In the rows, 128 means zero.
Where one turn sends some rows of the set: a few examples, then the rows asked
kave: [143 167 120 128  98 152 114 132 142 131 140 124 138 113 149 126 134 147
 149 136 125 146 166 126 121]
Suba: [159 170 129 128 115 154 133 111 143 128 129 122 127 108 145 127 142 143
 139 137 128 147 154 130 129]
Kal: [165 154 150 125 119 149 154 101 147 147 115 120 125 126 126 129 133 144
 126 134 124 120 137 133 144]
nisov: [135 145 105 136 121 147 128 163 164 126 167 134 136 133 135 112 122 129
 146 110 103 113 162 101 147]
giz: [135 133 146 141 136 142 124 122 153 129 151 122  96 150 138 108 124 147
 108 139 128 138 136 129 182]
Let: [123 139 156 138 127 137 122 131 137 152 155  97  90 144 125 103 113 140
 107 136 126 133 130 134 166]
gesod: [153 129 133 108 144 112 113 133 128 161 153 112  96 131 124 101 106 142
  99 133  96 138 142 116 146]
tez: [138 184 129 108  91 133 124 128 130 147 119 107 120 115 141  97 141 129
 135 153 120 140 145 124 136]
nisev: [166 128 119 114 114 121 154 133 145 145 144 127 116 110 146 122 108 125
 110 147 100 141 137 144 179]
rul: [149 156 148 120 101 133 138 107 139 139 102 109 117 131 122 107 145 144
 130 145 122 127 136 114 140]
pedu: [159 182 124 111 107 156 150 122 139 168 141 118 129 118 145 117 121 124
 120 142 127 135 144 147 151]
gure: [133 127 118 134 128 123 122 148 162 119 149 136 122 135 112  95 126 139
 138 108  97 105 157 105 148]
roto: [150 168 105 119 105 171 134 134 136 159 147 125 142 120 151 124 118 128
 131 133 128 137 159 144 144]
duger: [140 127 115 137 129 135 136 150 160 150 166 129 121 135 106 104 105 136
 128  97 107 102 152 122 147]
pubu: [154 132 143 108 146 104 109 132 145 141 147 127  95 132 135 105 117 151
 106 140  90 135 149 112 152]
rud: [149 157 152 139 109 134 130 142 133 167 153 120 129 146 138 136 138 124
 121 144 104 140 107 107 165]
vudul: [152 124 143 134 112 117 139 128 137 123 143 104 107  95 128 132 112 145
 127 132 101 150 141 136 128]
vofu: [131 129 110 120 116 117 119 159 151 154 146 116 119 134 105  88 115 124
 137 108  99 103 149 112 162]
guri: [125 182 122 107  88 149 118 146 129 152 137 115 137 123 147 101 130 125
 135 149 118 131 156 128 136]
pim: [130 146 136 119  93 112 153 138 137 125 148 117 109 121 134  91 122 130
 100 160  97 142 130 123 142]
fitek: [142 160 119 122 107 143 111 142 140 122 143 120 140 112 154 125 140 136
 159 128 124 145 166 123 130]
nelan: [123 175 119 108  92 142 120 159 124 152 152 104 137 122 149  97 130 116
 136 136 121 135 152 128 133]
Farak: [158 132 135 119 144 112 124 127 146 150 165 130  96 137 133 105 110 156
  96 134 103 140 147 116 141]
Mas: [150 168 109 122 112 163 140 144 141 147 164 131 147 128 157 122 120 120
 132 127 131 138 157 139 146]
Fonez: [143 153 155 144 107 129 120 139 128 153 145 112 125 138 133 137 147 132
 131 142 104 147 110  97 150]
gasa: [129 148 106 131 111 148 131 171 153 156 173 115 130 133 126 108 104 124
 139 105 105 111 152 108 139]
zotuz: [136 127 151 131 129 125 101 128 144 138 134 101  90 134 132 113 124 146
 130 136 122 141 140 127 180]
Mem: [128 140 102 123 110 136 110 171 148 140 149 111 130 126 127 105 119 123
 156 110  99 119 157  96 150]
dono: [133 119 120 127 129 121 120 150 161 122 151 130 117 132 107  95 124 141
 125 109  96 107 154 105 142]
roko: [156 165 145 111 101 136 151 114 143 171 114 110 120 135 126 107 129 132
 119 144 127 118 131 130 155]
gevu: [154 148 151 145 121 138 126 136 134 154 148 121 129 137 138 153 141 131
 132 136 105 144 115 106 159]
Tiv: [137 123 112 115 118 115 122 161 157 153 150 121 115 136 106  88 114 132
 122 112  99 106 150 111 162]
ped: [145 123 121 130 131 127 130 153 168 146 164 126 116 131 108 109 103 139
 120 100 103 102 154 121 147]

gasa goes to Mem
giz goes to Let
Suba goes to pedu
Now find these:
Fonez goes to gevu
Tiv goes to dono
pim goes to vudul
Mas goes to nelan
roko goes to rul
duger goes to vofu
gesod goes to pubu
kave goes to roto

Where one turn sends some rows of the set: a few examples, then the rows asked
nifim: [130  98 123 129 127 141 136 125 107 132 149 146 110 166 128 126 133  99
 105 131 144 127 128 110 120 130]
nuzo: [142 104 134 122 121 131 107 156 144 135 109 138 110 112 135 119 104 133
 117 135 130 122 137 140 105 116]
Dute: [135 141 117 157  99 130 145 148 147 130 144 130 130 125 128 144 116 124
 112 116  99 129 129 114 110 116]
dos: [138 112  95 123 146 133 122 119 126 134 150 113 139 116 135 138 166 138
 106 134 130 128 124 123 127 140]
Dural: [126 114 125 124 132 117 131 110 108 144 125 116 142 143 128  85 108 119
 126 128 114 149 142 132 112 140]
Lis: [116 130 149 108 114 121  93 120 135 130 112 131 146 139 142 113 108 115
 126 105 133 127 133 118 149  97]
Mabos: [128 115 101 131 139 130 128 118 133 138 137 103 125 121 144 140 171 146
 109 129 123 126 119 122 123 130]
tak: [127 109 121 132 117 131 139 112 102 132 144 147 121 154 128 115 130  97
  98 131 145 121 138  97 122 120]
tulo: [134 136 127 153  98 130 135 159 140 138 152 122 136 139 126 146 126 118
 121 114 106 137 124 117 108 125]
zep: [125 135 116 155  95 137 138 152 137 140 149 130 123 138 138 137 117 123
 111 113  94 131 125 114 119 123]
lud: [127 120 125 117 109 108 112 124 154 129 142 130 117 126 125 152 119 111
 142 131 135  95 100 111 150 121]
nupo: [126 136 128 129 116 151 127  82 132 134 156 124 120 120 123 135 146 102
 140 126 125 131 124 148 147 123]
dipin: [138 117  98 122 132 125 121 117 133 134 133 111 132 114 139 145 168 142
  97 134 130 127 130 118 127 137]
logi: [117 128 151 109 109 120 100 125 138 135 118 125 141 143 138 120 104 111
 137 107 131 132 145 114 151  98]
Taf: [134 103 119 130 117 141 132 126 107 124 153 142 124 157 127 114 129 101
 102 136 145 129 124  98 117 124]
tuv: [144 118 123 114 156 144 109 120 127 115  92 133 128 124 133 120 123 139
 126 137 127 141 121 121 152 123]
pivid: [144 124 125 105 152 147 115 114 130 121  96 133 127 130 130 122 130 141
 129 147 131 144 131 116 156 129]
Momi: [136 110 135 125 118 126  99 156 140 130 117 145 120 107 138 116 104 136
 108 140 117 132 136 144 112 121]
daka: [130 136 120 150  99 131 136 154 143 128 158 126 137 130 128 143 105 113
 117 118 102 128 122 118 112 121]
Ledeb: [136 139 144 146 142 125 120 113 130 147 135 133 132  96 120 100 114 143
 136 121 122 114 139 146 142 111]
zuno: [127 102 124 139 116 135 133 125  94 127 143 136 114 153 135 120 140 100
 109 143 143 123 133  97 124 125]
buto: [124 142 138 134 117 150 136  91 138 144 149 134 116 135 124 143 151 101
 142 121 118 134 119 147 145 124]
Zozap: [110 135 124 138 109 147 133  88 126 133 146 135 111 125 132 136 148 103
 146 127 117 123 131 146 149 122]
Zev: [127 122 122 119 109 100 119 116 143 126 125 122 113 129 127 154 117 109
 137 133 137  94 109 101 149 121]
bag: [135 118 103 128 138 125 125 124 126 134 142 107 135 124 127 145 171 143
 120 131 135 122 126 127 126 149]
veben: [145 129 125 104 148 155 116 120 127 125  85 135 129 132 133 120 124 131
 123 140 137 133 126 124 146 125]
faruk: [120 129 133 124 103 102 120 129 144 135 130 122 114 132 132 148 130 117
 134 141 133  88  99 104 145 121]
Daf: [124 131 148 110 113 130 100 125 131 143 107 124 145 136 143 119 108 100
 134 102 132 130 141 120 146 101]
dag: [130 119 121 127 130 119 130 116 109 149 113 119 149 136 131  87 108 114
 133 118 116 140 136 135 106 135]
Safus: [138 140 144 139 139 124 123 115 139 160 140 130 126  99 120 107 116 146
 138 125 119 116 144 144 149 117]
vip: [145 138 136 139 136 128 119 120 132 165 128 131 130  95 121 101 119 143
 136 117 127 108 139 143 141 120]
dof: [125 134 127 138 110 143 135  78 132 143 147 129 110 116 128 134 143  98
 134 125 113 134 130 148 142 123]
ribup: [125 120 128 122 110 107 113 133 141 136 142 130 110 138 122 157 121 115
 138 128 140  89 111 113 151 131]
kasuk: [138 103 136 121 120 123 109 160 147 131 119 141 115 118 136 120 106 137
 113 144 121 134 144 135 106 118]
Sape: [130 114 131 129 128 117 119 110 103 141 121 115 143 136 131  83 103 114
 123 124 115 147 129 132 116 136]

nifim goes to ribup
Taf goes to lud
Now find these:
tak goes to Zev
Lis goes to tuv
nuzo goes to vip
logi goes to pivid
zuno goes to faruk

